T: 3 groups of rows, each row roughly a mix of its group's hidden directions
T (66 x 16)
-1,9,17,10,-10,-2,22,-7,20,-6,12,18,1,17,-16,19
16,7,-2,13,-5,1,32,5,5,-5,21,20,5,20,-12,-2
-16,15,22,-19,-8,21,-6,13,15,-9,-9,6,-14,5,-9,16
-14,-11,-6,22,-2,-25,27,-10,4,-6,8,3,7,4,-21,-5
-13,5,1,-25,-6,22,-17,27,-6,4,-1,-11,-17,-12,-5,4
8,12,-6,-25,2,26,-19,17,-5,-4,-17,3,-11,-4,17,-6
12,-9,-37,-8,4,4,4,16,-22,0,6,-16,-2,-11,-4,-11
22,10,-9,-18,6,22,-16,10,-9,-4,-16,1,-3,-1,26,-9
-17,-9,14,17,1,-27,15,-14,7,6,15,-6,11,3,-22,7
2,-10,-18,-6,11,1,-22,6,-21,9,-8,-17,0,-17,16,-21
41,7,-6,-3,9,9,2,-4,-8,-4,-4,-4,10,10,27,-3
30,10,-12,-14,6,20,-6,8,-9,-7,-14,1,-1,4,26,-8
-13,-17,16,23,-8,-24,-9,-23,5,13,8,-6,7,-9,2,8
-6,3,19,14,-10,-8,18,-13,19,-2,15,16,3,14,-18,19
19,8,-23,-11,9,11,8,9,-9,-17,-20,6,0,6,16,-21
14,2,-28,-15,10,12,-1,25,-20,4,6,-4,-2,-4,1,-21
9,-3,-21,-13,5,11,-15,8,-16,-6,-21,-18,-7,-12,21,-12
-2,8,18,14,-9,-4,18,-11,20,3,17,20,2,16,-15,18
-7,4,19,14,-5,-11,14,-8,17,8,22,19,6,12,-19,13
-1,-11,9,26,-5,-22,13,-30,11,-6,2,4,11,6,-5,12
14,-12,-11,26,6,-25,7,-24,-4,7,0,-3,14,-3,16,-8
-11,2,-4,-25,-4,22,-14,30,-10,4,6,-9,-14,-10,-11,0
3,-13,-20,-5,9,0,-20,4,-22,6,-9,-19,0,-17,16,-20
7,-13,-23,-1,5,3,-16,-1,-19,-2,-15,-21,-3,-16,20,-14
-41,-7,1,5,-6,-12,6,4,7,-2,1,6,-8,-6,-29,-3
12,-1,-22,-14,8,12,-13,13,-18,-3,-16,-15,-5,-10,20,-18
21,-9,-20,18,11,-19,6,-13,-12,8,2,-1,14,-2,17,-18
-18,1,35,10,-10,-7,-5,-18,20,0,-2,8,1,5,-4,18
-17,-11,7,20,-1,-27,18,-13,6,3,14,-3,9,3,-22,4
7,-12,2,28,4,-26,1,-26,0,12,5,3,16,-1,14,-7
4,-12,-22,-6,8,2,-16,6,-22,0,-12,-20,0,-16,16,-20
-10,9,23,4,-8,-5,17,-5,21,-3,11,17,3,14,-20,19
21,1,-13,17,8,-15,24,-22,4,-13,-8,8,13,14,7,-4
10,9,-14,-19,2,24,-16,15,-7,-7,-19,6,-11,-5,20,-12
-14,4,29,8,-10,-4,5,-19,23,-11,-7,9,0,10,-8,21
-2,-9,-7,1,-6,5,-17,-17,-1,-13,-28,-21,-10,-14,19,14
1,8,11,6,3,-7,15,8,6,16,30,24,9,14,-17,-6
-11,7,8,-21,-2,17,-25,25,-5,15,-1,-8,-14,-13,7,-3
-4,-6,17,24,-5,-22,4,-31,15,0,-5,3,8,3,8,12
-37,-12,7,11,-8,-17,-2,-4,7,9,8,1,-5,-11,-23,4
0,-17,-20,1,9,-5,-20,0,-22,7,-5,-20,3,-18,13,-20
-20,-13,27,15,-8,-15,-17,-12,5,19,16,1,5,-8,-2,4
3,14,-1,-25,-3,30,-19,19,-1,-3,-12,4,-16,-3,10,3
6,-7,4,26,0,-24,14,-31,9,-5,-1,6,14,8,4,4
-26,-13,10,18,-11,-19,5,-10,8,9,17,0,0,-6,-23,11
13,11,5,11,6,-7,22,-20,15,-19,-12,17,10,22,4,3
-18,-15,-1,25,-7,-26,17,-13,4,2,13,2,5,-1,-20,1
11,-2,-9,9,8,-7,13,13,-12,16,30,13,11,7,-7,-25
-20,-9,19,14,-4,-21,6,-11,9,11,18,-6,6,0,-23,15
-30,-12,9,16,-8,-19,9,-7,9,6,13,1,-1,-4,-26,7
-28,-11,17,13,-8,-17,-3,-9,9,14,16,-3,0,-7,-20,14
-34,-12,8,13,-8,-19,4,-5,8,7,11,1,-3,-7,-26,5
-9,-4,26,20,-6,-17,5,-26,17,-3,3,12,10,10,-5,11
-27,-16,4,21,-8,-24,6,-12,5,8,13,0,2,-7,-20,3
0,10,17,8,-10,-2,25,-5,19,-8,11,18,1,18,-18,17
22,14,-9,-1,5,10,21,20,-4,3,19,19,3,16,-2,-17
-14,-2,31,16,-8,-13,-1,-24,20,0,-1,8,4,5,-1,15
17,10,-19,-16,3,23,-3,14,-7,-14,-19,8,-8,2,18,-14
25,0,-20,15,13,-13,21,-13,-5,-7,-2,9,15,12,9,-15
-27,-12,17,14,-5,-21,-3,-11,7,14,15,-5,3,-7,-19,11
30,12,-7,-16,5,23,-11,8,-8,-4,-11,0,-2,3,26,-3
0,-17,-18,1,10,-7,-18,2,-23,11,0,-17,5,-17,11,-23
-8,13,24,0,-8,0,16,-3,23,-5,6,17,-1,15,-17,21
14,24,3,-18,0,19,18,21,7,-9,-1,16,-6,17,-1,0
-17,4,30,8,-11,-5,1,-19,23,-7,-9,5,-2,6,-4,23
-2,13,20,5,-6,-2,18,-1,19,1,16,23,2,18,-18,15
which group is each row in? (one row of each group first)
16,-12,-17,24,6,-24,15,-24,-4,-2,0,-2,14,1,8,-5	<38>
9,9,-7,-22,2,24,-23,13,-7,-1,-17,3,-10,-8,22,-7	<49>
-10,9,24,5,-7,-6,16,-5,20,0,13,18,3,14,-21,17	<14>

-17,-6,24,11,-6,-14,3,-9,11,12,21,-7,4,1,-21,22	<49>
6,16,-10,-20,1,22,16,13,6,-25,-14,3,-10,12,-10,7	<38>
-32,-1,24,-4,-5,-4,-12,3,10,13,9,-5,-6,-6,-21,17	<49>
37,5,-13,-4,9,10,-1,-2,-11,-6,-9,-1,7,6,29,-10	<49>
-24,-6,22,3,-10,-4,-17,-4,9,18,16,-5,-5,-10,-14,20	<49>
-15,2,30,9,-10,-6,5,-19,22,-9,-3,10,2,10,-10,20	<38>
